Each named move below is a turn or a mirror, shown by a few rows before and after it. Which moves, in which order, take the first row of each later pair to the second? The first pair is answered.
J_17:
[ 12   0  17 -28 -19   1   1 -20  32 -18 -25  -6 -20   5 -10   3  16   6
  18  12] => [ 13  -1  23 -24 -21  -1  -4 -13  35 -15 -21 -11 -22   5 -15   2  11   7
  20  15]
[-32  -8 -10  15  13  11  23   2 -25  12   2  19  10   0   8  -8   4 -17
 -17   3] => [-18 -12  -3   7  22   6  -2  27 -12  19   1  -6  34  10  10 -10 -10   3
  -3 -10]
[-26 -29   6  -6  30  17  24   2 -12  37  19 -21   0 -17   7   3  13   9
  12   3] => [-29 -30   7  -8  28  15  27 -10 -14  37  18 -20 -14 -17   9   2  13   2
   8   3]
J_984:
[-15 -11 -21 -36  13   7  10 -16  28  33 -11   3 -57  -6  -7   6  16   3
   3  14] => [  1  -9 -23 -36   4 -20  -7  26   2  37   8  15 -43 -28   4   2  17  14
  -9  26]
[ 30  18   2  16 -33 -25 -28  24  -3 -30  13   5   8  -6  -6  -7 -12  -7
  -8   4] => [ 16  11   6  11 -20   7  -3 -18  21 -41 -19   0 -10  27 -14  -3  -2 -22
   3  -5]
[ 10   9 -10   2  17   4 -15   6  14  11   4 -16  15   8   2   7  -8  10
  11 -11] => [  3   6  -3  -6  10   4 -10   3  14  12   1 -15  19  20  -2   1  -6   6
  14 -17]
J_324:
[  9   5  29   2 -41   8   7 -19  16 -42  -1 -19 -26 -12  18  -2  26   8
  21  17] => [  0  19  18 -14 -42  -7  11 -19   3 -32   9 -18 -42 -17  20   4  23   3
   1  27]
[-24 -39  28  -5  26  38  13  -4  27  27  -8 -28  15   5   2   6   5  13
  28 -21] => [  5 -33  40  26 -10  34  13  -1  37 -32 -22 -14  23  23   7  -1   8   3
  28 -21]
[-10   5 -33  29  -3 -19 -13  25 -14   8   2  -7  18  17 -16  16 -11   3
 -34  -9] => [-15   8 -37  27   5 -12 -12  26 -15  17   2  -7  11  18 -13  18 -17   7
 -31  -7]
J_185:
[-58 -12  -8   4 -16   2  25  -2 -23  11   6  16 -27 -38   9  -2  36 -14
 -13  40] => [-43   3 -13  15 -18  -2  20  -7 -25  -2   0  29 -34 -32  13  -5  33 -17
 -25  36]
[ 20  -7   5  -1  12 -14 -25   6  21   1 -15  -7  22  10 -11  -1  -8  15
   9 -23] => [ 20  -1   4   6  12 -15 -21   3  15   3 -20   1  25  17 -13   3  -2  12
   8 -20]
[  3 -27  12   6  -2  26  -8   8  28   2  -5 -16  16   1  -2  -4   1  14
  25 -28] => [ 24  10 -13  25 -11  17  -6  -2  14 -25 -10  19   9  23 -14  -5  -5  -7
 -18 -28]
J_492:
[ 18 -24  41  14  -4  12  22 -19  14 -15 -23   7 -10  35  -9 -20   9  -6
  23 -26] => [ -6 -36  34  29   2   8  43  -8 -11   1  -4  12 -13   9   4 -10  18 -12
  14 -18]
[ 16   1 -18  -3  -9 -27   2  -6   7 -17   8  29 -48   0  -5  20  12  -7
 -33  30] => [ 20  -7  -5 -17  11  -6 -18 -14  48  -2 -22   5 -33  35 -20   8  -7   8
  -4   4]
[-17  -5 -11  24  -6  -1  27 -38 -21  29 -15   9  -3   5   6   0   3 -10
 -32 -17] => [ 12  17 -14  21 -30 -21  14 -32 -13  -7 -11  22  -3  15   1   4   0 -13
 -32  -1]
Now pairs of rows:
Between the rows of a pair lie 2 to 3 moves.
[-26  -9  -9 -35   5  10  13 -41   8  24  -5 -20 -34  22  -2  -2  -4   4
  26  13] => [-14   3   2 -43 -23  -8   6 -24  11  -2   2 -12 -38  10   1   0  -1  13
  27  34] | J_492 J_492 J_185
[-17 -26  -9  46  36  32  31 -16 -18   7 -19  12  29  24   9  -6  -2 -17
 -14 -32] => [ -1 -40  41   4  12  34   8   3  15   2 -24 -27  33   3   6 -10  -5  11
  50 -18] | J_492 J_492 J_185
[ 16  26 -11  16 -18 -32 -27  21 -23   8  13  25  13  -2  15   0   0   1
 -19  22] => [  6   9  -9 -10  20 -10 -39  14   1  50  -3   3  20   6   6  -5 -12  23
   1  -4] | J_324 J_492 J_492
[ 12  -5 -22  25   9  16   7 -15   7  11 -12 -18  38  47   7  -9   1 -18
   0 -36] => [ -7 -32 -11  26 -22  -5  27  13 -36  -3  25 -19  23 -17  39  -9  25 -26
  -3   4] | J_324 J_185 J_492
[ 21  -2 -33  29  -1 -12 -31  39 -15 -12  -1  -1  38  10  -9  -1 -18  -7
  -4 -24] => [ -8 -44   6  29 -21  15   7  26 -12 -31   2 -23  16 -23  11  -8   5  -6
  24 -12] | J_17 J_185 J_324
